In the data rows, 128 means zero.
Here are some points:
[144  94 136 145 142  75 116 106 133 131 132 112 157 130 137 115]
[104 139 151 193 111 175 117  96 132 134 120 119 127 140 145 127]
[ 98  91 107 162 155 113 128  56 150 104 141 171 194 125 156  72]
[141 161 106  88 107 145  96 170 110 148 110 152 131 115 149 145]
[109 117 138 123 121 152 123 162 152 156 109 115  89 145 106 157]
[102 151 119 193  60 167 115 110 133 136 110 118 116 126 184 154]
[180 127  91 131 212  68 119 135 165 106 138 117 137 130  72 110]
[108 106 117 130 166 133 182  88 159 131 158 130 135 118 113  77]
[ 25 156 104  85 201 128  86 128 152 145 140 132 176 160 135 120]
[180 195 128 137  84 144 115 134  94 104  97 166 165 127 143 118]
[118  49  97 168 119 109 130  55 115 117 144 120 167 128 125  90]
[131 124 143 138 120 168 127 134 138 133 120 132 169 117 159 144]
[134 150 116 132 130 122 136 134 136 116 108 124 146 134 145 123]
[107 127 127 112 123 147 178 148 123 143 154 138 110 130  78 177]
[ 74 209 173 142 114 208 128 152 138 110  85  91  89 190 158 143]
[119 117 120 104 179 106 125 111 134 156 162 147 143 155 134  75]
[130 217 197  77  78 158 126 244 164 116  97 114  79 151 147 227]
[ 95 132 168 115 186 126 141 175 225 143 135  88  96 166 131 128]
[116  77 111 147 107 185 147 119 127 145 122 135 140 120 134 152]
[140 100 141  95 166  39 109  96 100 130 138 144 164 143 112  78]
Here are 12 more points, each followed by its number:
[146 171  86 147  83 127 102 163 112 119 122 104 142 102 127 157] 0
[154 110 130 105 105 159 153 117 114 149 154 142 119 144 124 184] 1
[168 153 188 136  65 206 152 205 129 160 110 109  45 149 131 149] 2
[121  97 120 138 146 123 107  94 123 142 107 121 140 112 116 118] 3
[210 181 137 145  58 161  94 187 102 127  91 104 150 101 159 161] 4
[ 95 116  92  88 162  95 141  95 135 117 194 132 160 102  80 143] 5
[166 156 119 168  95  92  86 142 121 151  93 121 158  80 148 122] 6
[ 85 121 147 113 130  67 101 139 137 160 152 169 108 125  95 126] 7
[123  90 110  66 198 119 190 109 137 136 197 137  92 139  62 125] 8
[135 117 120 143 121 150 153 140 143 162 130 110 121 106 142 127] 9
[117 122 180 102 128 135 119 154 132 144 115 109 121 151 131 174] 10
[119  40 111  89 178 109 189  71 131 146 153 121 149  95  90 115] 11
Which two of these numbered points are nearest to each point below, looking only along the 3 directions in which the first points spread most? Their numbers follow each, nearest first.
[172  69 141 149 119 133 222 109 117 161 135 114 148 115 130  78] > 3 9
[113 116 138 123 136 133 108 148 157 112 133 108 146 160  97 117] > 7 9
[ 83 200 150 164  51 175  70 189 157 138  95 112  62 103 169 215] > 2 10
[122 111 141  83 181  76  94 102 104  96 144 159 176 145  97  96] > 5 11
[144 146 150 153 134 124 103 124 128 105 134 103 138 139 127 149] > 1 9
[134 142 106 108  53 220 169 165 130 155  92 109  48  91 166 226] > 2 4
Here are 12 other points, each followed by its number:
[140 141  97 162 115 141 118 131 103 144  96 113 126  90  99 175] 0
[214 138 146 101 110 105 125 209 144 106 155  86 105 148 123 159] 1
[232 133 153 182  75 108 105 164  97 107  94  94 163 115 152 135] 2
[ 53  65 109  95 217 117 142  65 151 118 158 167 164 120 100  90] 3
[152  92  99  87 181  66 124  77 140  98 172 142 168 148  91 114] 4
[165 135 133 165  45 158 136 168 112 137 106  87 116  98 152 164] 5
[129 152 136 116  35 174 138 149 178 134 141 110 104 131 169 163] 6
[103 179 150 153 109 171 103 182 151 108  93  92  97 122 118 176] 7
[102 111 111 195 147 191 141  72 134 118 100  85 125 110 135 112] 8
[110 154 128 121 101 174 161 188 140 128 135 143  61 115 127 187] 9
[113 153 151 157 117  98  78 123 118  78 102 118 149 119 107 137] 10
[110 128  66  89 196  72 109  88 142 126 140 158 154 130 127 121] 11
Which two of these numbered points are nearest to each point below, looking only along the 3 directions in which the first points spread most? Their numbers follow each, nearest first.
[ 84 107 140 143 155 168 170 127 164 130 179 109 134 153 126 146] > 8 10
[ 48 122  85 129 157  87  81  74 132 131 112 139 167 124 141  72] > 3 11
[165 184 148 193  57 139  62 145 123 163 115  94 138  84 204 146] > 5 0
[ 51 179 132 150 109 189  82 140 126 129 105 126 142 110 166 147] > 6 7
[117 147 134 123  89 151 175 160  76 125 116 168 104 125 157 124] > 0 5
[154  96 119 141 146 132 122 132 113 129 144 130 124 126  92 150] > 10 0
